In the data rows, 500 means zero.
Here are some points:
<394 559 311 577 409 510 487 558 459>
<649 000 999 210 856 273 473 219 919>
<581 548 432 593 495 504 552 529 547>
<463 562 395 541 709 522 631 577 469>
<408 559 292 569 371 473 503 554 402>
<433 562 299 548 632 456 793 555 627>
<416 556 562 515 283 566 416 541 334>
<548 493 440 526 445 562 548 492 437>
<440 586 458 433 433 602 533 503 505>
<674 627 226 568 543 473 343 513 618>
<515 421 639 485 760 439 544 482 558>
<503 543 448 550 454 523 573 535 501>
<459 560 378 543 706 514 648 591 509>
<483 537 408 566 505 522 619 575 511>
Here are 22 more points, each followed by its number:
<451 591 561 442 303 606 331 473 418> 0
<494 498 438 523 473 527 580 558 506> 1
<538 529 572 508 321 586 332 514 404> 2
<412 537 266 537 543 488 709 574 584> 3
<501 538 422 568 463 524 561 562 465> 4
<551 165 816 379 327 368 681 282 642> 5
<496 521 432 551 478 512 597 558 503> 6
<458 541 369 538 738 529 650 575 489> 7
<446 553 436 532 406 535 484 531 457> 8
<502 545 432 550 477 508 604 552 481> 9
<451 547 293 536 615 480 765 548 622> 10
<419 536 479 554 275 539 304 519 307> 11
<503 523 356 510 641 479 642 564 510> 12
<603 000 999 382 339 412 566 163 751> 13
<545 579 449 585 467 515 527 548 497> 14
<459 506 405 605 515 493 678 540 554> 15
<523 439 504 529 477 547 571 485 481> 16
<498 541 469 544 392 507 559 537 426> 17
<436 548 284 546 619 473 775 567 629> 18
<590 548 420 571 418 495 420 496 515> 19
<580 538 416 566 499 531 572 520 531> 20
<476 463 464 496 414 441 654 557 520> 21
Which two of these numbered points are nearest to each point below, looking only along the 3 directions in which the first points spread most? Their numbers follow each, nearest first.
<526 545 395 584 443 494 539 539 491> > 14 4
<516 460 514 526 438 532 576 499 512> > 16 21
<455 536 423 552 594 492 590 577 518> > 15 12
<504 499 410 542 534 537 618 510 447> > 6 9
<364 645 573 500 102 575 000 445 058> > 11 0
<495 500 436 546 474 484 602 530 470> > 1 6
<491 569 301 558 526 486 581 533 549> > 20 15
<470 551 481 479 285 538 268 501 372> > 0 2
<560 655 464 498 325 472 173 460 354> > 2 11
<493 616 140 574 540 452 538 546 578> > 3 20
<676 000 999 143 447 184 497 000 999> > 13 5
